What is the hidden score of each row? Scores go from 0 to 40, and 20 is about the middle. The score is a weighted sum of the row's numbers plus the product of two more (or one squared), each taken from its middle value.
[-1.1  0.8 -0.8  0.1  0.3 -1.3 -0.4  0.4 -0.1 -0.3  0.6 -0.5  0.6 -1.4 -1.8 -0.6 -0.5] ~ 29
[-0.1 -0.8  0.2  0.6  0.2  0.8 -0.1  0.5  0.4  0.2 -0.4  0.9  0.3  0.1  0.   1.2 -0.3] ~ 17
[ 0.1  0.7 -1.  -1.1 -1.8 -0.8  0.9 -0.1 -1.6 -0.5 -0.8  0.5 -1.3 -0.3  0.8 -0.5  0.8] ~ 27
[ 0.1  0.5 -0.2 -0.6  0.2  0.7 -1.4  0.   1.2  0.3  0.   1.4 -0.1  0.   0.6 -0.7 -1.4] ~ 15
[ 0.7  0.2 -0.5  0.3 -0.7 -0.3  1.  -0.2 -0.7 -0.5  0.3  0.4 -0.8 -0.2 -0.2  0.1  0.3] ~ 20
[ 1.4 -1.5  1.6  1.1  1.5  1.3  0.5 -0.6  0.9  0.2  0.1 -1.6  0.6  2.1  1.3  1.8 -0.2] ~ 9
[-0.8  1.5 -1.4 -0.9 -1.6 -1.5  0.3 -0.2 -1.  -0.2 -0.4 -0.1 -0.2 -0.7 -0.5 -0.9  1.3] ~ 20
[ 1.  -0.7  0.8  0.8  0.8  0.4  0.4 -0.6  0.2  0.2 -0.1 -0.4  1.   0.9  0.5  1.9 -0.4] ~ 23
[ 0.9 -0.9  0.4  1.6  0.7  0.4  0.9 -0.2 -0.4 -0.3  0.3 -0.6  0.6  0.1 -0.1  1.6  0. ] ~ 21
[-2.   1.2 -1.  -0.2 -0.9 -1.2 -0.6  0.5  0.   0.1  0.   0.3  0.3 -1.4 -1.5 -1.   0.8] ~ 17
[ 0.5  0.2 -0.3 -0.4 -0.6 -0.3  0.7 -0.6 -0.3  0.1 -0.4  0.4 -0.6  0.7  0.4  0.4 -0.1] ~ 16
[-0.1 -0.3 -0.8 -1.2 -0.7 -0.1 -0.4  0.  -1.1 -0.2 -0.4  1.1 -0.7  0.1  0.7 -0.8 -0.1] ~ 16
[-0.7  1.  -0.6 -0.7  0.6 -1.2 -0.8 -0.7  0.5  0.2  0.8 -0.9  0.9 -0.9 -1.5 -0.5 -1.1] ~ 27
[-0.6  0.1 -0.2 -0.7 -0.1  0.5 -0.9  0.2  0.6  0.3 -0.6  1.5 -0.3  0.2  0.5 -0.3 -1.4] ~ 11
[-1.7  1.6 -1.2 -0.5 -0.8 -1.3 -0.6  0.2  0.6  0.2  0.2  0.2  0.9 -1.  -1.4 -0.3  0.1] ~ 23
[ 1.  -1.7  1.5  2.1  1.4  1.2  0.7  0.2  0.2  0.  -0.1 -1.5  0.7  1.3  1.   1.6  0.6] ~ 15
[-1.2  1.5 -1.4 -0.9 -1.5 -1.7  0.1  0.7 -1.2 -0.2 -0.8 -0.1 -0.4 -1.  -0.9 -1.4  1.8] ~ 13
[ 0.2  0.6 -0.5  0.3 -0.3 -0.5  0.9 -0.8 -0.4 -0.4  0.4 -0.3 -0.1  0.2 -0.5  0.3  0.2] ~ 14
[-1.1  1.3 -1.6  0.3 -0.8 -1.3 -0.4  0.8 -0.3 -0.2  1.1  0.2  0.4 -2.  -2.  -0.9  0.6] ~ 31
[ 0.5  0.4  0.3 -0.2  0.3  0.7 -1.5  0.6  1.4  0.7 -0.6  1.1  0.1  0.2  0.6 -0.4 -1. ] ~ 15
[-1.6  1.3 -1.4 -0.8 -1.4 -1.7  0.   1.2 -1.3  0.  -1.   0.   0.  -1.1 -1.  -1.4  2.1] ~ 14
[-0.9  1.6 -0.5 -0.8  0.3 -1.4 -0.8 -0.5  0.7  0.2  0.8 -0.4  1.2 -0.6 -1.4 -0.3 -1.1] ~ 28
[ 1.  -1.8  1.2  2.3  1.3  1.2  0.9  0.2 -0.3 -0.3  0.2 -1.5  0.9  0.7  1.   1.6  0.4] ~ 20
[ 1.2  0.   0.  -0.9 -0.3  0.1  0.1 -0.3  0.2  0.  -0.4  0.9 -0.8  0.8  0.5  0.6 -1. ] ~ 18
[-1.7  1.2 -1.  -0.1 -0.8 -1.2 -0.6  0.4  0.3  0.1  0.2  0.3  0.3 -1.4 -1.5 -0.9  0.7] ~ 21
[-1.4  0.3 -0.3  0.1  0.9 -0.8 -0.5  0.  -0.1 -0.3  0.8 -0.9  0.7 -1.7 -1.7 -1.2 -0.7] ~ 30
[ 1.5 -1.7  1.   2.3  1.5  1.1  0.4 -0.2 -0.2 -0.1  0.7 -1.5  0.8  0.4  0.6  1.1  0.2] ~ 24
[-1.4  0.7 -0.4 -0.9  1.  -0.3 -1.3 -0.3  0.5  0.7  0.7 -0.3  0.6 -1.6 -1.  -1.6 -1.4] ~ 27
[ 0.  -0.3 -1.1 -0.8 -1.3 -0.2  0.5  0.4 -2.1 -0.5 -0.9  1.1 -0.9 -0.7  1.  -1.   0.9] ~ 19
[ 0.8 -1.   1.1 -0.1  0.6  1.2  0.1 -0.8  1.1  0.9  0.7 -0.8 -0.6  1.3  0.  -0.2  0.3] ~ 13
[ 0.8  0.9  0.  -0.4  0.3  0.9 -1.5  0.   1.1  0.1  0.4  1.1  0.2 -0.3  0.6 -1.  -1.4] ~ 28
[ 0.9 -1.6  1.   2.2  1.5  0.9  0.8  0.  -0.2 -0.1  0.3 -1.5  0.8 -0.1  0.5  0.7  0.1] ~ 22
[-0.2 -0.5  0.9 -0.3  0.5  0.9 -0.6  0.1  1.4  0.7 -1.   0.7  0.5  1.1  0.8  1.5 -0.9] ~ 18
[ 0.8 -1.6  1.9  1.2  1.3  1.4  0.6 -0.2  0.6  0.3  0.1 -1.5  0.4  2.1  1.1  1.8  0.6] ~ 8
[-1.   1.4 -1.3 -0.7 -1.7 -1.6  0.4  0.4 -1.3 -0.2 -0.6  0.1 -0.5 -0.9 -0.5 -1.3  1.8] ~ 16
[-1.   0.5 -0.1  0.4  0.6 -1.   0.4 -0.6 -0.2 -0.5  1.1 -1.2  0.7 -0.8 -1.4 -0.4 -0.6] ~ 23
[-0.5  1.1 -1.1  0.1 -1.3 -1.1  1.2 -0.3 -0.7 -0.5  0.3 -0.1 -0.7 -0.2 -0.7 -0.6  1.1] ~ 12
[ 1.1 -1.4  1.2  1.9  1.6  0.9  0.5 -0.6  0.1  0.   0.7 -1.5  1.3  0.4  0.8  1.1 -0.3] ~ 20
[ 0.8 -0.8  1.1 -0.5  0.7  1.1  0.  -1.2  1.5  1.   0.8 -0.8 -0.5  1.4  0.1  0.  -0.2] ~ 17
[ 0.3 -0.3  0.5  1.4  1.1 -0.3  0.5 -0.6  0.1 -0.5  0.9 -1.2  0.7 -0.3 -0.8  0.3 -0.7] ~ 24
[ 1.4 -1.5  1.6  1.8  1.6  1.3  0.4 -0.5  0.5  0.2  0.4 -1.7  0.8  1.4  1.   1.5  0.2] ~ 13
[-1.4  1.4 -1.3  0.  -1.3 -1.8  0.2  0.1  0.1 -0.5  0.3  0.   0.2 -0.9 -1.6 -0.7  1. ] ~ 15
[-0.2 -0.3  0.4 -0.5  0.6  0.4 -0.6 -0.4  0.4  1.  -0.2  0.  -0.3  0.3 -0.1 -1.1 -0.5] ~ 12
[-0.3 -0.4 -0.7 -0.9 -0.8  0.  -0.3  0.2 -1.8  0.1 -0.4  1.1 -0.5 -0.9  0.7 -1.3  0.4] ~ 27
[ 1.3 -1.3  1.9  0.6  1.4  1.4  0.4 -0.8  1.4  0.5  0.6 -1.5 -0.2  2.3  0.8  1.5  0.3] ~ 10
[ 0.   0.2 -0.9 -1.5 -1.7 -0.5  0.6  0.3 -2.  -0.6 -1.4  0.9 -1.2 -0.1  1.4 -0.7  0.8] ~ 19
[-0.2  1.3 -1.1 -2.1 -1.2 -1.2 -0.5  0.5 -1.8  0.5 -1.7  0.4 -0.9 -1.1  0.  -1.8  1.3] ~ 20
[ 0.9 -0.4 -0.5 -0.7 -1.   0.1  0.6  0.6 -1.2 -0.8  0.   1.2 -1.4  0.3  0.8 -0.1  0.2] ~ 25
[-1.   0.7 -0.3  0.1  0.9 -1.1 -0.4 -0.1  0.3 -0.1  0.8 -0.9  0.6 -1.4 -1.8 -0.9 -0.9] ~ 26
[ 0.4 -0.3  0.6 -0.2  0.3  0.6 -1.2  0.5  0.6  0.7  0.   0.7 -0.4 -0.6 -0.1 -0.3 -0.3] ~ 28
[-0.7  0.1  0.2  0.9  0.9 -0.7  0.6 -0.5 -0.2 -0.4  0.9 -1.3  0.7 -0.6 -1.1 -0.3 -0.4] ~ 22
[ 1.7 -1.7  1.3  2.3  1.5  1.3  0.4  0.   0.1 -0.2  0.7 -1.5  0.3  0.9  0.5  1.2  0.6] ~ 33
[ 0.  -0.2  0.5 -0.2  0.5  0.8 -1.   0.1  1.5  0.6 -0.6  0.9  0.2  0.6  0.4  0.9 -0.9] ~ 15
[-1.7  0.5 -0.2 -0.8  1.1 -0.4 -1.2 -0.5  0.6  0.5  0.2 -0.7  0.6 -1.5 -1.  -1.4 -1.4] ~ 22
[ 0.9 -1.4  1.8  0.3  1.1  1.4  0.6 -0.3  1.4  0.3  0.4 -1.2 -0.4  2.1  0.8  1.5  0.4] ~ 12
[ 0.9 -1.4  0.8  2.2  1.4  0.7  0.7 -0.2 -0.4 -0.1  0.5 -1.5  1.2 -0.1  0.3  0.8  0. ] ~ 24
[-0.3  0.2 -0.4 -0.6 -0.1  0.6 -1.   0.1  0.7  0.3 -0.3  1.4 -0.4  0.   0.4 -0.5 -1.1] ~ 13
[ 0.5 -0.2 -1.1 -1.4 -1.6 -0.4  0.4  0.2 -1.7 -0.7 -1.2  1.  -1.1  0.3  1.5 -0.5  0.6] ~ 16
[ 1.2 -1.8  1.5  1.9  1.4  1.5  0.8  0.1  0.2  0.   0.3 -1.4  0.6  1.3  0.9  1.6  0.5] ~ 23
[ 0.9 -1.   0.5  1.3  0.6  0.4  0.7  0.  -0.3  0.  -0.3 -0.4  0.6  0.5  0.2  1.8  0. ] ~ 17
[ 0.7 -0.7  0.6  1.2  0.7  0.3  0.7 -0.3 -0.2 -0.2 -0.1 -0.6  0.9  0.6  0.3  1.6 -0.2] ~ 16
[ 0.6  1.1  0.4 -0.9  0.2  0.9 -1.1  0.3  1.1  0.3 -0.1  1.2  0.3 -0.2  1.4 -1.  -1.5] ~ 22
[ 0.4  0.2  0.1  0.7  0.1  0.9 -1.2  1.2  0.7  0.1  0.2  1.3  0.1 -1.   0.1 -0.7 -0.6] ~ 39
[-0.3  0.5  0.4  0.5  0.9 -0.8  0.3 -0.9  0.2 -0.2  0.9 -1.3  0.7 -0.2 -0.9 -0.5 -0.6] ~ 18
[ 0.5 -0.4 -0.6 -1.4 -1.2  0.   0.5  0.6 -1.3 -0.9 -0.4  1.3 -1.3  0.6  1.4 -0.6  0.3] ~ 19
[ 1.4 -1.2  1.9  0.5  1.4  1.4  0.5 -0.8  1.4  0.4  0.2 -1.5  0.4  2.4  1.4  1.9  0. ] ~ 13
[-1.7  1.4 -1.3  0.3 -1.3 -1.7  0.1  0.3  0.  -0.5  0.7  0.   0.4 -1.4 -1.9 -0.7  1.2] ~ 20
[-0.5  1.2 -1.2 -1.5 -1.7 -1.2  0.2  0.7 -2.1 -0.1 -1.4  0.4 -0.9 -1.1  0.1 -1.6  1.6] ~ 17
[ 1.  -0.2 -0.1 -0.5 -0.6  0.2  0.4  0.1 -0.6 -0.3  0.   1.  -1.   0.3  0.4  0.2 -0.4] ~ 22
[ 0.9 -1.3  1.5  1.6  1.5  1.1  0.7 -0.5  0.3  0.1  0.  -1.6  1.2  1.1  1.3  1.6 -0.3] ~ 12
[-0.2 -0.3 -0.9 -1.4 -1.4 -0.2  0.4  0.2 -2.  -0.3 -1.6  1.1 -0.7 -0.1  1.5 -0.7  0.7] ~ 19
[ 0.6 -0.3 -0.4 -0.2 -0.7  0.   0.7  0.3 -0.8 -0.4 -0.4  0.7 -0.9  0.1  0.2  0.5  0. ] ~ 19
[ 1.1 -1.6  1.2  2.1  1.5  1.   0.6 -0.2  0.  -0.2  0.4 -1.5  1.2  0.5  0.8  1.3 -0.1] ~ 19
[-0.7  1.  -1.3 -1.4 -1.5 -1.1  0.   1.2 -2.6 -0.2 -1.7  0.6 -1.  -1.6 -0.2 -1.8  1.9] ~ 20
[ 0.5 -0.3  0.9  0.1  0.8  0.9 -0.9  0.1  1.3  0.4  0.5  0.3 -0.3  0.3  0.   0.5 -0.2] ~ 21
[ 1.2 -1.6  1.8  0.9  1.3  1.4  0.5 -0.4  0.9  0.3  0.2 -1.5  0.2  2.1  1.2  1.8  0.3] ~ 10
[-0.1  1.3 -1.4 -0.6 -1.6 -1.2  0.9 -0.2 -1.1 -0.5  0.   0.1 -1.  -0.9 -0.4 -1.   1.3] ~ 20
[-0.2  0.3 -0.3 -0.8  0.   0.4 -1.1 -0.1  0.8  0.5 -0.4  1.3 -0.3  0.3  0.6 -0.5 -1.3] ~ 11
[ 0.6  0.5 -0.8 -0.1 -1.1 -0.5  1.  -0.6 -0.8 -0.5  0.4  0.4 -1.  -0.2  0.  -0.2  0.5] ~ 21
[-0.8  0.7  0.1 -0.5  0.9 -0.9  0.  -0.9  0.5 -0.2  1.  -1.3  0.8 -0.7 -1.  -0.6 -1.3] ~ 27
[ 0.8  0.2  0.2 -1.5 -0.5  0.   0.3 -0.3  0.   0.3 -0.7  1.  -0.8  1.4  1.4  0.5 -0.7] ~ 29
[-2.   1.4 -0.9 -0.5 -1.  -1.2 -0.4  0.2  0.4  0.3 -0.4  0.2  1.  -0.9 -1.  -0.4  0.5] ~ 25
[-0.8  0.  -0.6 -0.6  0.   0.2 -0.7  0.4 -0.6  0.   0.1  1.2 -0.4 -0.5  0.  -0.9 -0.6] ~ 23
[ 0.9  0.8 -0.1 -0.1  0.3  0.8 -1.1  0.6  1.   0.1  0.3  1.3 -0.1 -0.6  0.7 -1.4 -1. ] ~ 34
[ 0.9 -1.3  1.6  0.6  1.   1.5  0.9 -0.7  1.1  0.4  0.8 -1.4 -0.3  1.5  0.4  0.6  0.4] ~ 15
[ 0.7  0.6  0.6 -0.3  0.3  0.8 -1.4  0.3  1.5  0.5  0.1  1.1  0.2 -0.2  0.7 -0.5 -1.4] ~ 22
[-0.9  1.5 -1.  -0.2 -1.1 -1.4  0.8 -0.8  0.  -0.5  0.7 -0.3  0.1 -0.1 -1.1 -0.2  0.4] ~ 15
[ 1.1 -1.3  1.9  0.5  1.3  1.5  0.4 -0.6  1.2  0.4  0.3 -1.4  0.3  2.4  1.3  1.7  0.3] ~ 10
[-0.2  0.  -0.7  0.1  0.   0.6 -1.1  0.5  0.4  0.1  0.4  1.5 -0.6 -0.7 -0.1 -0.8 -0.9] ~ 25
[ 0.  -0.3 -0.7 -1.1 -1.2 -0.2  0.3  0.2 -1.9 -0.4 -0.9  1.  -0.8 -0.6  1.1 -0.8  0.4] ~ 27
[-1.3  1.5 -1.2 -0.1 -1.1 -1.8 -0.2  0.   0.6 -0.3  0.2  0.   0.3 -0.9 -1.8 -0.6  0.8] ~ 17
[-1.   1.4 -1.1 -0.2 -1.1 -1.3  0.7 -0.8 -0.1 -0.5  0.6 -0.2  0.2 -0.1 -1.  -0.2  0.5] ~ 13
[ 0.  -0.5  0.   0.2  0.2  0.8 -0.9  0.7  0.8  0.3 -0.7  0.9 -0.2  0.1  0.2  0.6 -0.4] ~ 13
[ 1.3 -1.4  1.8  1.1  1.5  1.4  0.5 -0.4  0.7  0.   0.2 -1.5  0.7  1.9  1.5  1.8  0. ] ~ 12
[-1.4  1.3 -1.5  0.2 -0.9 -1.3 -0.4  0.6 -0.2 -0.2  1.   0.1  0.5 -1.8 -2.1 -0.6  0.4] ~ 28
[ 0.5 -1.   1.4 -0.2  0.4  1.2  0.4 -0.6  1.   0.5  0.7 -0.8 -0.5  1.2  0.1  0.1  0.1] ~ 16
[-0.4  0.3 -0.2 -1.  -0.2  0.6 -1.  -0.1  0.7  0.2 -0.3  1.4 -0.1  0.1  0.7 -0.4 -1.5] ~ 15
[ 0.4  0.5 -0.1 -0.2  0.2  0.8 -1.1  0.7  0.8  0.2  0.   1.4 -0.1 -0.4  0.7 -1.1 -0.9] ~ 28
[ 1.2 -1.3  1.7  0.6  1.3  1.3  0.4 -1.2  1.2  0.4  0.6 -1.7  0.4  1.8  1.1  1.  -0.4] ~ 14
[-2.   1.2 -0.7 -0.4 -0.7 -1.1 -0.5  0.3  0.4  0.3 -0.2  0.4  0.5 -1.1 -1.1 -0.7  0.3] ~ 25
[ 0.4  0.5  0.2 -0.2  0.4  0.8 -1.6  0.   1.6  0.3  0.   1.   0.3  0.1  0.2  0.  -1.4] ~ 17
[-0.4 -0.7 -1.  -0.4 -1.1 -0.1  0.3  0.8 -2.3 -0.4 -1.   1.2 -0.8 -0.9  0.6 -0.9  0.8] ~ 19
[ 0.1 -0.4 -0.7 -1.2 -1.   0.   0.2  0.6 -1.3 -0.6 -0.6  1.4 -1.1  0.2  1.2 -0.9  0.5] ~ 17
[ 0.6 -0.3  0.1  1.4  0.7 -0.1  0.6 -0.8 -0.3 -0.5  0.9 -1.   0.6  0.1 -0.7  0.9 -0.3] ~ 23
[-1.3  1.5 -1.3 -0.1 -0.5 -1.3 -0.5  0.3  0.1 -0.1  1.1  0.1  0.9 -1.4 -1.8 -0.5  0. ] ~ 27
[-1.2  1.3 -1.2 -0.1 -0.5 -1.3 -0.4  0.3 -0.1  0.1  1.  -0.1  0.9 -1.4 -1.8 -0.5  0. ] ~ 27
[-0.5  1.2 -1.2 -1.9 -1.4 -1.3 -0.3  0.7 -2.1  0.3 -1.9  0.3 -1.1 -1.2 -0.1 -1.8  1.5] ~ 15
[ 0.8 -1.   1.   1.7  1.5  0.6  0.5 -0.6  0.1 -0.3  0.7 -1.4  1.2 -0.2  0.3  0.7 -0.5] ~ 22
[-0.1 -0.4 -0.9 -0.8 -1.4 -0.3  0.5  0.6 -2.3 -0.6 -0.9  1.1 -1.1 -0.7  0.9 -0.9  1. ] ~ 20
[-0.1 -0.4  1.1 -0.4  0.5  0.9 -0.5  0.3  1.1  0.6 -0.2  0.3 -0.1  0.5  0.5  0.9 -0.4] ~ 29
[ 0.6  0.   0.   0.1  0.3  0.8 -1.3  0.4  1.3  0.3  0.   0.9  0.  -0.2  0.   0.1 -1. ] ~ 21
[-0.3  0.1 -0.3 -0.3 -0.2  0.6 -1.   0.8  0.1 -0.2  0.1  1.6 -0.8 -0.8  0.2 -1.2 -0.8] ~ 29
[ 0.3  0.7  0.2 -0.3  0.3  0.8 -1.2  0.6  1.2  0.3 -0.5  1.3  0.5  0.1  0.9 -0.6 -1.3] ~ 23
[ 0.2  0.3  0.3 -0.3  0.2  0.7 -1.2  0.7  1.3  0.4 -0.9  1.   0.3  0.2  0.7  0.  -1.1] ~ 14
[ 1.4 -1.5  1.7  1.5  1.5  1.3  0.3 -0.6  0.7  0.2  0.4 -1.6  0.7  1.8  1.1  1.7  0.2] ~ 10
[-1.2  1.6 -1.2 -0.2 -1.2 -1.7  0.3 -0.4  0.1 -0.5  0.3 -0.2  0.3 -0.4 -1.3 -0.4  0.9] ~ 14
[ 0.   0.1  0.4  0.2  0.4  0.8 -1.3  0.8  1.   0.5  0.   1.1  0.  -0.2  0.4 -0.3 -0.5] ~ 18
[ 1.2 -1.1  0.9  1.7  1.5  0.5  0.4 -0.8  0.2 -0.2  0.6 -1.5  1.   0.1  0.3  0.7 -0.7] ~ 19
[-1.6  1.4 -0.9 -0.1 -1.2 -1.7  0.3 -0.2  0.1 -0.6  0.5 -0.1  0.3 -0.4 -1.6 -0.2  0.4] ~ 14
[-0.5  1.6 -1.1 -1.2 -1.5 -1.5  0.4 -0.8 -0.3 -0.1 -0.2 -0.1 -0.2 -0.1 -0.2 -0.7  0.7] ~ 35
[ 0.7 -1.2  0.8  2.2  1.3  0.5  0.7 -0.2 -0.4 -0.4  1.  -1.3  1.  -0.7 -0.1  0.2  0. ] ~ 28
[ 1.1 -0.3 -0.3 -0.4 -0.7  0.1  0.4  0.3 -0.8 -0.4  0.   1.  -1.2  0.3  0.4  0.2 -0.2] ~ 23
[ 1.1 -1.2  1.8  0.2  1.   1.5  0.5 -0.5  1.3  0.1  1.  -1.2 -0.6  1.5  0.3  1.4  0.3] ~ 20
[-0.1 -0.4 -1.  -1.1 -1.6 -0.2  0.5  0.6 -2.5 -0.8 -0.8  1.2 -1.1 -0.8  1.1 -0.9  0.8] ~ 24
[-0.7  0.9 -1.2 -1.7 -1.1 -0.8 -0.7  1.  -2.5  0.3 -1.7  0.6 -1.  -1.8 -0.5 -2.   1.6] ~ 22
[ 0.3 -0.3 -0.5 -1.3 -1.   0.   0.5  0.5 -1.1 -0.7 -0.7  1.2 -1.   0.9  1.3 -0.2  0.2] ~ 16
[-0.8  1.1 -1.2 -1.8 -1.4 -1.2 -0.1  0.9 -2.3  0.2 -2.1  0.4 -0.6 -1.2 -0.1 -1.4  1.5] ~ 15
[ 0.9 -0.9  0.4  1.5  0.8  0.4  0.9  0.1 -0.4 -0.1 -0.4 -0.5  0.7  0.5  0.1  1.6  0.2] ~ 21
[-1.5  1.  -1.3 -0.5 -1.2 -1.5 -0.1  1.2 -1.1 -0.2 -0.8  0.1 -0.1 -1.4 -1.2 -1.3  1.8] ~ 18
[ 0.7  0.6  0.2  0.2  0.2  0.9 -1.1  1.   0.6  0.2  0.2  1.3  0.  -0.8  0.6 -1.3 -0.7] ~ 39
